A single turn carries every row of the set below to another of its rows. Some are shown first; where does it send the rows asked next?
q_75: [  0  28   4   3   6 -26  -4   0  11  -5  -1  27  10   7  19   4 -14   6
  -1   2  23  28  -3]
q_193: [-11  19   9   1   6 -26   3  -2  14  -4  -6  35  10  10  12  12 -11   4
   0  -2  15  25  -9]
q_707: [ -5 -20   3  13  -1   1   8   9  15  -9  -2 -12  -2  39  -1  -7  13   9
  10  -6  -5  30 -12]
q_226: [ -1 -13   0  12  -6   5   0  14  11 -12   4 -19  -8  28  -7 -14  14  13
  11   6   9  35  -7]
q_549: [ -7 -23  -3  21  -3 -18  -7 -20 -23 -18   6 -20   8 -13   2 -10   8  -2
   1  14  -9 -16   5]
q_126: [-13 -13   6  -7  -1 -15  12   9  -7  25  -7   0   3 -34   3  -2  -5   7
  -6 -12  -7  23  12]
q_444: [ -8 -26  -1  21  -2 -18  -5 -21 -21 -18   3 -17  10  -9   3  -7   7  -4
   0  10 -13 -18   4]
q_70: [ -6  -7   3  -7  -1 -14   9  10 -10  24  -4  -5   3 -36   8  -8  -8   7
  -8  -9  -3  24  16]
q_696: [-23  24   6  14  -4   0 -19 -11 -14   2   4  -3   6   6 -25  31  -8  -7
  30  10  -1  -4  12]
q_796: [-15  23   3  19   4  -7 -14 -18 -13   6  -2  -3  20  22  -1  31 -17 -12
  24  -6 -17 -10  13]
q_818: [ -9  16   8  -3  -2  -2   8  20   1  12  -3 -46   3  36   1  -3   6   2
  -1   0 -28  10 -11]
q_101: [ -6  22   6  -5  -5   2   2  24  -3   9   2 -51  -2  28  -5  -9   7   5
  -1  10 -16  14  -7]
q_136: [ -6  54   1  -2   4 -11  -3   1  -6   9  -1  -5   3  -6   7  -4   7   2
   4  13  10 -29  12]
q_693: [-27  39  12  -5   3  -9   7  -1   1   9  -9   8  -3  -5 -12  12  14   1
   9  10   3 -31   2]
q_309: [ -7 -11   4  -6   1 -17  12   7  -8  26  -7  -2   7 -31  13  -6  -9   6
  -8 -16 -11  21  14]
q_624: [-18  14  12  -6  -6   2   7  23   1  10  -2 -43  -5  29 -14   1  11   4
   2   8 -21  12 -13]
q_791: [-13  42   7   0  10 -15  10  -6   0  12 -11   5  11   9  14   6   5  -4
   3  -4 -11 -37   5]
q_948: [-10  24   7   0   3 -23  -3   2  13  -6  -2  31   4   1   4   9  -9   7
   2   7  27  29  -7]
q_558: [-12 -26  -1  20  -3 -16  -6 -20 -22 -18   4 -17   7 -12  -2  -6   9  -2
   1  14 -10 -16   3]
q_376: [ 10 -10  -3  15  -1   1   1  10  11 -10   2 -21   1  37  11 -18   9  10
   7  -3   1  32  -5]
q_130: [ -2  36  -3  18  -1  -3 -27 -12 -19   3   9 -14  15  10  -2  17 -16  -7
  24   8   1  -4  23]

q_444 -> q_558
q_624 -> q_101
Where do these go?
q_136 -> q_791
q_707 -> q_226
q_130 -> q_796
q_75 -> q_193
q_126 -> q_70

A single turn carries every row of the set below to another of its rows. Some are shown first; where does it send the rows asked next?
q_403: [ -5 -26  16 -23 -20  19  -2   7  13  21  -2  21  -7   9  16  -6  12  17
 -14  -5]
q_631: [-17 -11  17   6   5  25   1 -11   7  11 -20   4  -2  55  22  18  20  27
 -25   6]
q_290: [ 37  -2  -8  20 -38  25 -13  -6  22  15   2  -1  -8  12  13  -6  29  21
 -15  13]
q_211: [ 23  -5 -24 -12 -46  32 -13 -11   6  13 -21 -26   1  20  21   6  15  13
 -11  25]
q_877: [-18  -4  12   6   2  26   7  -7   4   3 -23   3   0  47  33  20  21  36
 -27   0]
q_204: [-32 -12  16  14  -2  27 -24  40   2  19 -13   8 -11  22  22   1  19  19
 -20  27]
q_683: [-36  -3  11  13  -5  33 -19  42  -2   9 -14   4  -7  18  30   1  22  24
 -22  21]
q_421: [ 28  -9 -22 -12 -45  26 -13 -11  10  17 -23 -21  -3  18  20   6  10  15
 -11  27]
q_472: [-11 -11  15   5   5  17   6  -6  12  11 -26   9  -6  46  29  21  13  37
 -25   2]
q_785: [ -4  -6 -13 -17 -19  28  -4  39  14   7 -27  -9   8  38  30  31  46  26
 -10  36]
q_245: [  7  12  29  -2 -29  32 -23  16  -5 -15 -19   0   4  41  41   5  44  31
 -24  16]
q_758: [ 28   4 -11  20 -40  36 -13  -9  15   8   5  -7  -2  14  14  -7  37  18
 -15  11]
q_159: [-32 -16  17  14 -44  19 -34   2  17  18 -10   2  -7  -7  28  14  23  11
 -21  28]
q_36: [ 17  -4  39   1 -23  21 -33  12   6   4 -18   9  -3  50  26   3  36  21
 -22  29]
q_808: [ 34   6 -13  19 -41  30  -7  -3  18   6   0  -4  -6   5  22  -4  32  28
 -16   7]
q_830: [ -2 -13  -9 -16 -17  27 -11  35  16  15 -24  -8   6  45  20  28  45  19
  -9  42]
q_738: [ 27  -4 -26 -13 -47  28  -8  -8   9  12 -25 -23  -1  14  26   8  12  20
 -12  23]
q_939: [  7 -36 -18  28 -49  16  -7   9  21  21 -41  -4  -9  25  21  23  20  23
 -14  17]
q_602: [-28  -9  12  13  -4  23 -17  46   5  15 -18  11 -12  13  31   3  15  30
 -21  22]
q_40: [-28 -13  15  13 -45  14 -27   6  19  16 -16   4  -8 -15  36  17  19  20
 -23  25]
q_687: [ 24   1  33  -1 -25  13 -20  22  10  -3 -28  13  -7  34  43   9  30  42
 -25  19]
q_872: [ -7 -19 -27  26 -54  32   0  10   7   3 -38 -16   0  22  33  24  31  25
 -15   8]
q_438: [-13 -12   7 -25 -24  29   5  10   5   7  -2  13   0   1  28  -4  19  23
 -16 -15]
q_880: [ -8 -30 -18  28 -50  34 -16   0   9  16 -31 -16   0  39  13  19  34   6
 -13  19]
q_857: [-18 -17  13 -23 -22  36  -6   1   1  12   6  10   2  15  14  -9  23   7
 -13  -7]
q_782: [  4 -14 -10 -18 -17  20  -5  40  21  15 -30  -4   3  38  26  31  39  27
  -9  40]
q_161: [-35  -8  12  13 -45  23 -28   3  13  12 -11  -2  -3 -11  36  15  25  15
 -22  23]

q_602 -> q_683
q_687 -> q_245
Where do these go?
q_472 -> q_877
q_782 -> q_785
q_290 -> q_808
q_161 -> q_159
q_403 -> q_438
q_421 -> q_738
q_880 -> q_939

